Each path is a new rotation, seen through one point. The rows after it are directions, each followed by how far the rotation turns it, in deg/step (0 if it stays put).
Each turn is a multiple of 5 degrees from 10 to 175, or 0.
Each row of a path follows its step; steps can be skipped.
Path 1:
step 0: -21,-17,-23,0,-6,-6,-11,16,-8,1,-11,-1,10,25,2,-8,1,7,0,-2,-8,13,5,-10,-15,1,0,20,8,21
step 1: -8,-1,-5,11,11,-4,-8,-18,12,-2,-14,-2,5,3,10,-18,-11,9,12,-6,-8,-8,-4,-11,-20,-12,-23,28,10,7
step 2: -24,-5,-19,17,-23,3,7,7,18,-1,-9,-3,1,8,10,3,-2,19,6,22,-11,5,-8,-3,-2,-7,-18,13,7,1
step 3: 14,-10,-7,11,1,-14,1,-15,18,8,-18,-1,6,-16,24,-2,-8,12,-1,13,-14,-10,-2,-2,5,10,-18,5,23,-4
step 4: 0,-30,-20,-2,-16,-7,8,11,18,1,-18,8,-2,11,20,14,17,9,-8,1,1,7,5,-5,3,10,-4,-3,13,10
step 5: 13,-32,-9,-5,17,-1,-10,-14,1,-2,-3,8,6,10,19,-9,1,6,-19,-15,-11,-7,-6,-3,-7,4,-11,13,21,6
step 6: -15,-18,-16,-1,2,7,-2,9,10,-11,3,18,-12,22,7,-3,20,18,5,-6,-3,-4,-18,-10,-9,-18,-8,7,8,13
step 7: 2,1,-15,6,14,4,-14,-13,-2,2,10,2,1,1,13,-21,1,27,-10,22,-23,-9,-9,-9,-9,-15,-11,4,13,1
step 8: -13,12,-16,2,-8,-10,-3,13,13,7,-4,8,-14,-3,26,-8,18,30,10,9,-4,-3,4,-19,3,4,-4,-5,5,10
step 9: 2,-13,-10,9,5,-2,-7,-8,2,10,0,-9,15,-1,36,-16,-1,15,-13,7,-14,2,27,-12,2,13,0,3,1,4
Speeds:
-1,1,-1,-2,-7,-3,0,-5,-5,-3,6,-5,-10,-3,-3,5,-6,-7,1,-5,-6,-5,4,3,3,-4,4,-3,-2,4  0
2,0,2,-1,-2,1,-12,3,-6,-6,-2,4,-1,-5,-5,-1,1,3,-1,-2,2,9,1,0,-2,-11,-6,1,3,6  60
11,-4,0,-2,-6,4,1,-1,3,7,8,2,-6,1,1,-4,7,1,-7,-2,4,-2,-9,3,1,-3,0,-2,3,2  35
Path 2:
step 0: 3,1,-11,-21,8,-1,-13,9,0,-11,13,15,16,23,11,0,-6,-14,-8,9,8,-7,0,3,9,3,-12,11,-10,11
step 1: 4,16,6,-9,10,1,-7,0,-16,9,12,8,-4,15,-3,0,-6,-11,14,-3,6,0,-5,-12,0,-3,-21,21,11,-24
step 2: 12,6,1,-1,37,5,12,-6,6,1,2,-3,-6,7,-2,-7,3,-4,20,-6,-6,-7,14,17,4,6,-15,9,-10,3
step 3: 13,-2,-20,-17,-2,10,9,-7,4,11,-8,19,1,-2,16,2,8,-11,16,-9,7,6,-13,3,13,-1,-17,8,-8,14
step 4: 16,10,12,11,11,-14,-7,-2,-1,7,7,7,3,-10,-4,15,13,-18,1,-20,-1,8,-10,-15,12,2,-12,14,9,11
step 5: 6,-11,13,4,17,4,-23,-15,6,-2,7,15,-6,6,12,12,14,-9,-6,-9,7,-16,5,18,-6,5,-15,-7,-2,10
step 6: -10,22,-7,-12,4,-2,-2,6,-6,11,13,27,13,4,21,17,16,3,-3,-1,10,2,6,-4,-3,3,-10,-1,-12,-4
step 7: 11,6,-4,15,11,-9,-11,6,-8,-2,15,-3,11,16,17,-4,21,9,16,-12,-6,0,4,-1,-3,4,-2,20,14,-9
step 8: -7,-9,1,5,14,7,-12,12,2,14,-3,11,1,-8,16,-4,-2,6,13,-9,-4,-7,3,31,9,-11,-12,18,-9,-4
step 9: 3,5,4,-8,10,-9,11,-8,-21,2,5,19,21,-6,17,-5,-5,-12,3,-2,2,20,-2,14,13,1,5,13,-3,10
Speeds:
2,0,-2,3,5,-4,4,-3,0,7,-2,0,2,-3,4,-10,-5,-2,3,6,-4,-6,-10,0,-2,6,2,5,-5,-5  55
-6,-5,-5,7,9,3,-2,3,-3,3,-3,-4,-3,2,0,2,-2,-2,3,2,4,-8,2,6,1,-3,-1,-8,-6,8  125
2,3,-3,10,-7,5,0,7,2,8,6,-2,-2,6,-4,-1,1,-10,-3,-1,3,1,-1,2,-2,0,3,6,4,0  115
-1,9,2,0,2,9,11,-9,-3,2,1,2,-1,5,2,2,3,1,0,2,2,-6,7,-1,-4,1,4,-4,1,-5  85
Path 3:
step 0: -1,6,12,-3,16,14,4,2,-1,9,-2,0,-12,-16,25,-11,1,10,0,-12,11,-5,2,4,-15,-7,-4,16,0,-2
step 1: -1,9,3,3,9,-19,4,1,-6,4,-11,11,-13,-18,15,-14,-7,12,0,-22,11,-1,8,6,-4,-1,-12,6,3,-2
step 2: -8,14,-12,9,3,-4,5,-14,-10,-5,-9,14,-2,-7,1,-23,-4,10,-15,-22,11,9,6,0,-10,2,6,2,-1,-1
step 3: -7,22,-6,3,5,5,3,6,-18,-15,-5,14,-13,-1,-5,-15,-13,7,-12,-1,3,2,12,5,-4,5,1,-20,-1,-1
step 4: -8,19,1,-7,4,19,-1,3,-20,-22,-10,-5,2,-1,13,-6,-10,2,-4,-4,0,-1,-9,12,-6,8,6,-12,-11,-2
step 5: -6,-5,6,-3,10,9,11,3,-18,-15,-7,-4,-3,4,18,-3,-18,18,16,-6,-10,-5,-4,13,-2,-1,-4,-11,-7,10
step 6: -6,1,2,-4,2,1,11,-12,-15,5,-13,-2,-6,5,10,3,-18,20,23,-9,4,9,-8,11,-1,-7,11,5,-11,-3
step 7: -10,5,-6,-6,6,-8,5,-2,-19,6,5,-3,-22,9,-6,-7,-11,14,18,-5,10,3,3,2,-11,-8,13,13,1,12
step 8: -6,13,-12,-13,9,9,0,9,-13,7,6,-4,-16,-18,-1,-3,-2,11,1,-1,5,3,8,5,-11,-11,23,14,4,-4
step 9: -5,9,-7,-10,11,-10,8,18,-14,-5,2,-3,-17,-16,18,-9,9,1,-13,-2,1,-8,7,13,-6,-11,4,10,-5,2
Speeds:
6,-1,2,-7,1,-4,-3,-8,0,-10,2,10,1,-3,2,-4,5,2,-3,3,2,-1,-3,0,3,2,4,-9,-2,2  45
0,1,-1,-5,6,1,-3,3,-8,2,-2,5,1,5,10,2,0,-2,2,-5,0,8,12,-3,-1,2,2,0,-4,2  0
4,6,-7,3,-9,2,5,6,-1,-2,0,4,9,0,4,-3,-9,-3,-3,4,0,3,-3,-2,0,0,-6,-3,-2,6  45
-5,2,4,2,6,5,3,5,-3,-1,-1,-5,0,2,5,-1,6,-4,-8,4,-6,1,-4,0,9,-8,1,-7,-1,0  65
-2,3,5,-3,-1,-3,-1,-9,-2,7,1,-6,4,-7,2,3,-1,2,0,9,4,1,4,-2,-5,-8,-1,-2,1,9  45
-1,-10,-1,6,-2,-11,6,-6,1,2,-8,2,3,0,4,-1,0,4,1,-6,-2,5,-2,1,5,-6,-2,-1,-3,0  80
Path 4:
step 0: 8,-1,-7,3,12,-20,-4,18,8,8,2,6,5,-34,20,16,-7,-14,-1,-1,7,-6,22,16,1,3,20,-11,8,-6
step 1: -14,-14,-5,-10,4,0,19,14,-2,-3,-1,-2,-6,-11,16,27,2,-19,7,-4,4,-20,17,23,-13,-3,-12,16,15,5
step 2: 17,-1,-5,-12,26,0,14,3,-5,-1,17,17,-12,-14,4,-1,8,7,-12,-8,8,-20,3,23,-13,-19,-5,17,6,-17
step 3: 3,-7,1,-19,11,-8,16,0,1,-10,8,-26,-6,-26,-19,6,-17,7,-24,-7,1,-4,-1,8,-13,-8,15,11,20,-5
step 4: -11,1,0,13,-7,-10,10,22,10,-3,20,3,-6,-34,-5,5,7,15,-15,-17,11,2,-7,7,-23,-1,-2,-7,9,13
step 5: 14,14,-12,6,10,3,6,5,24,-3,4,-10,3,-26,14,1,19,-15,-7,-5,-2,-6,8,11,-9,-10,9,-16,29,21
step 6: -3,-8,1,-5,-1,9,-4,13,4,6,12,-3,20,-10,13,18,-1,-20,-26,-17,1,-15,15,25,1,0,-11,-14,18,-13
step 7: 0,-3,-12,-7,24,14,0,25,-2,-10,-3,8,14,-28,-11,1,1,-11,-3,6,-5,-15,11,22,-21,6,-9,13,2,-10
step 8: 7,-13,-10,-16,11,-5,13,7,3,-16,11,10,-5,-19,6,11,-8,-16,-2,-20,-5,-2,-7,0,-32,-5,20,4,5,-24
step 9: 2,0,3,-12,-4,-1,19,-7,10,-2,14,0,-16,-8,-19,8,7,-2,-9,-14,2,4,6,17,-38,11,-12,5,26,4
Speeds:
2,-7,5,6,1,-3,5,-5,3,10,-1,0,-4,-3,0,6,2,4,6,6,5,-3,1,-2,2,1,2,8,3,-5  35
-7,2,-4,7,5,3,1,-1,2,1,-4,4,0,-4,5,-4,7,1,-2,5,0,-4,-8,-2,-7,-3,-6,5,-8,3  130
-1,1,-4,1,-3,7,4,-6,6,1,4,3,-9,11,4,-2,5,-6,2,-2,4,-3,3,3,-1,-5,0,-1,6,3  95
-1,-5,-3,-10,2,3,5,-4,-4,-3,-4,3,-6,-2,-2,0,0,3,3,-4,0,11,-1,5,-1,-4,-2,7,-4,-7  60
